One turn moves each row of this set onto another row. After a few examples, where does it send each row asked below?
tuv: [  1.5  -9.6 -31.6  -2.1  -4.1 -16.8  22.4  -7.8  10.6   4.5  -1.1  -8.5
   6.2   2.1   0.4  15.4   5.5  -2.7  -9.2  14.6]
bofav: [ -0.4 -13.3   9.9  18.0  -3.0  -5.7  -7.2  -2.3  20.4   2.0 -32.2  16.6
  -5.1  -6.7  -1.2  24.3  -1.8   0.0   5.0  -7.5]
Tozo: [-11.0 -18.3  -5.7  -4.1  -0.2  16.6   7.6   1.5 -28.8  -1.7 -38.0   5.1
   0.0  -1.2  -1.8   5.7  -1.4   3.8   4.9   3.0]
zepul: [  4.9 -21.9  -2.1   6.3  -8.0  10.6  18.3 -13.1   2.1   5.8 -21.4  14.2
   6.1  19.6   6.6 -34.9  -1.9   1.2  -5.5  -4.0]
Malup: [ 15.7  -1.9  34.0  20.7   1.8   1.3  -3.6  -1.1   3.8   6.5  22.4   0.0
 -13.9   2.4  -2.1  21.4 -12.7   0.8   8.1   2.4]
gemus: [ -9.3  -5.1   6.8 -13.7  15.3  23.8  -0.3  -5.1 -21.2   3.4 -28.3  -2.4
  -0.7   1.7 -18.0  13.1   2.8  -1.1   8.8  -0.2]
kikav: [  1.6  -3.3  15.6  36.9 -16.0  -1.9  -2.5  -3.0  -3.1  -9.3  19.8  17.9
 -12.6   4.1  18.2  12.8 -16.0  10.6  -1.0   2.3]
doma: [ -0.2   0.3 -42.2   2.2  -0.9 -13.0   0.3   0.2  11.1   0.2 -15.0 -15.7
  -0.5   0.2   2.7   6.2  -0.6   4.9   9.3  -0.5]
fini: [ -7.2  -0.6  16.2   0.7  10.0  16.5  -1.0 -14.7  14.3  -2.2 -23.6  -5.1
  -4.7  21.7 -17.6 -24.9   1.9  -0.7  17.9 -13.3]
selum: [-19.1  -6.2  -6.2   2.2  -7.1  18.5  -3.0   0.9  12.5 -17.2  23.0 -27.4
  -4.2  11.7  -0.2 -11.7   0.9   5.1  15.0  -0.6]
lovi: [-19.1  -5.3  38.6  -6.0   3.0  -0.8  -2.4   2.0 -11.0  -4.2  22.9  -8.9
  -1.0   9.0   0.7  -7.9  -8.4   9.9  -1.2  -3.7]
kigeg: [ -6.7  -9.2   2.2  -0.5  -2.1  12.2  13.9 -26.4  10.8  -6.9  -4.1  26.1
   6.0  22.6  -4.2 -32.9   5.1   5.4 -18.4  -6.0]
biga: [ -4.9 -20.4  -9.0  -9.3 -11.5   6.0  19.3  -5.9  22.4  -6.0  30.2 -14.3
 -10.6   7.2   1.9  -9.7  -5.2   4.4 -10.7   9.3]
begek: [ -5.1  17.6  16.8  21.7   2.8   1.2  -2.6  -5.2  14.8  -0.5  17.6  17.2
 -34.2  -4.1   7.0   5.9 -19.4   5.4   5.5 -13.7]
Moleg: [-14.8  -3.0  -4.2  -9.1  -0.8  24.0  14.9  -4.8  17.1  -4.8  35.7 -19.5
  -3.8   3.0   2.4 -15.2   1.6   0.6   1.5   3.8]
ded: [  7.8  14.4 -29.4   7.4  -1.0  -6.7  -5.5   4.0 -29.6  -2.3   3.3  11.5
   4.3   9.1  -1.4  22.4  -5.3  -0.3  -0.7 -13.0]
neno: [ 11.3 -18.7  12.8   7.8   2.7   7.2  14.6   3.4  13.3  20.7 -17.8  23.3
  15.6 -14.2  10.2  14.1  -1.9  -5.4  -4.8  -0.6]
rilif: [ 13.1  -8.2  -6.7  33.0 -17.1  10.2  -5.7 -12.2  22.2 -21.7  -9.5  16.3
 -12.2  19.6  -1.0   1.6  -5.6   6.2   7.5  -3.2]
Dit: [ -8.3   2.4  16.8  11.9   5.5  13.0 -14.7  -7.0  14.7  -3.6   0.4  28.3
  26.1   2.6   0.1  20.8   6.8  -0.2  -8.1  -3.6]
Piz: [-20.6   2.0   7.6  16.9   0.8  10.2  15.0  -5.7  13.5   2.0  -9.7  38.7
  11.2 -13.4  18.1   9.1   5.1   2.7  -9.7  -3.2]
riz: [ -1.0  10.3 -30.0   1.1   8.5   5.6 -12.1   2.0   3.4  -0.5  -1.2 -20.6
  20.2   9.4  -1.5   8.8   9.0   0.7  17.9   1.7]
rokeb: [  8.7   6.1  14.9  25.6   2.2  14.3   5.1  13.0  -1.7  14.4  13.9   9.1
 -16.7 -11.6  21.6  -0.6 -19.7   3.1  13.6 -10.6]
Pigeg: [ 23.4   5.3  12.7  15.0   6.6  10.0  -6.8  -0.3   7.6  13.2  31.7  21.0
  -2.3   0.2  11.3   5.7 -20.9   7.1  -9.2  -9.4]
beg: [-24.1  -1.5  25.9 -10.4   3.5  -5.0  12.7  -2.4  -2.8   0.3  20.3   3.7
 -18.5  -2.2   7.1 -16.3 -14.8  12.4 -13.5 -11.2]
nus: [ -6.4  16.7 -17.6  17.4  -2.8  -0.3   8.5   5.7 -33.6  -3.2   1.2   6.5
   4.5   6.2   2.7  19.6   4.0  -5.2  13.4  -5.9]
Soguf: [ -1.0 -22.7 -25.5  -2.8 -12.5   5.5   5.5   3.6  21.2  -4.7  13.9 -16.4
 -14.7   4.0   9.2 -18.2 -12.8   9.9  -2.5  -1.9]
Reb: [  8.7 -23.5  12.1   7.8  -4.5   7.8   8.4  -9.1   5.1   2.8 -32.4  -1.9
   0.9  19.5  -6.1 -24.9   0.7  -1.4  15.1  -5.4]
nufu: [  2.7  14.2  -8.4  -2.5   4.7 -12.2  22.1  -7.1 -15.2   9.6   3.1   6.1
 -13.1   1.1 -11.7  30.3  -0.8 -12.0   1.6  -5.7]
Fiku: [-11.9  -1.6  20.5   1.0   5.7   5.0 -13.6  14.1 -16.2   0.9  11.0 -10.7
  -3.5  -0.8   9.7 -18.7 -18.3  14.3   5.8 -19.0]
Gugoz: [-14.0  12.0 -26.9  -9.8   5.7   2.8  29.9 -11.9   8.4   4.6  13.3  -4.5
  11.0  -4.0   5.6   3.1  14.7  -4.1  -3.1   9.0]
keto: [  6.2  16.9 -28.2  -1.7   5.1 -17.1   5.9  -4.2 -14.6   2.9   1.0  13.7
 -15.7   6.2  -9.1  23.6  -8.1  -2.4  -5.7 -15.0]
kuvub: [ 16.6  11.7  -4.8  23.8   3.4  39.6   2.6   1.6  14.3  -0.6  -2.6  13.0
   3.0   3.5  11.5 -16.3  -2.0  -2.2  21.0 -14.8]
nobam: [  3.8 -20.6 -15.2  -0.6  -8.7  11.0 -13.4   9.1  11.3  -5.5  18.9 -30.2
  -2.7  11.7   2.1 -14.1 -11.0   7.8   8.8  -1.5]
Vavek: [ -0.1   9.7   1.1  15.1  -2.1  19.8  28.3 -16.1  30.9  -5.9  -1.0  21.4
 -27.0  -0.3   0.7  -6.2  -2.4  -5.0   6.4 -11.8]
sikat: [ -9.8 -18.9  15.6   3.6  -9.4 -13.5 -15.0   6.0  -8.3  -7.9   2.1  -6.2
 -14.8   6.4   6.4 -12.2 -21.1  18.5  -3.2 -12.1]
kisi: [-16.6   5.1   2.8 -22.5  16.8  19.8   0.6 -18.1 -10.4 -10.2 -17.9   9.0
  -5.4   8.5 -23.7  14.0   1.8   4.5  -6.6  -3.9]
Susof: [ -8.0   2.9  12.7  -7.4  11.7  18.3   1.0 -27.3  16.3  -3.5  -2.3  11.5
   7.4  26.5 -18.6 -24.4   4.0  -0.3  -3.7 -10.1]
Dezud: [ -6.1  19.4  -7.2   4.4   5.7   2.2  22.5   2.7 -27.4  10.1   2.6   2.4
  -1.9  -4.2  -2.6  21.6   8.8 -13.7   9.7  -3.8]
Bep: [-13.6  -2.4 -12.2 -19.4  12.7  19.2   5.2 -16.8 -15.6  -4.6 -11.5  26.4
   3.1   8.0  -7.7   3.9  -3.8  10.8 -25.2  -2.9]
guve: [ -2.9  10.7   4.0   7.9  18.9  17.4 -21.7   4.2  18.7   8.0 -19.1  19.8
   8.5  -9.9   0.0  12.1  -3.9  -1.3   7.6 -20.5]
loba: [ -6.0 -21.5 -12.6  -8.4  -1.3  13.7   8.9  -6.1 -24.8  -5.6 -19.9  19.6
  10.5   7.6  -1.2   4.2  -4.6   9.8 -20.4   7.7]
Vok: [  2.4 -20.6  15.9 -15.2  -0.3 -10.4   2.9   3.4  -5.6  11.6  16.1   3.4
  -7.7   1.8   4.4 -12.8 -25.1  13.2 -18.5 -11.6]
dorib: [ 13.5   0.1  21.8  24.1  -5.9  26.9  16.9 -12.2  13.4 -11.1  11.3   7.4
   5.4  18.3 -10.6   4.9   8.3 -11.0  12.5   8.5]
semu: [41.0 -6.7 -3.7  6.8  0.3 19.1  8.5 -8.6 28.0  8.8  4.9 18.2 -0.1 11.4
 -6.5 -1.7 -9.0 -4.7 -5.1 -5.1]
fufu: [-26.4  18.8 -19.4   1.6   7.3   7.0   7.0 -10.0   4.3 -11.0  10.9 -11.1
  16.5   8.3  -0.5  10.7  18.4   1.3  10.7   7.6]

bofav goes to guve
beg goes to Vok
fini goes to Susof
And these:
keto goes to ded
Tozo goes to gemus
Vavek goes to semu
Pigeg goes to kikav
Moleg goes to biga
doma goes to riz

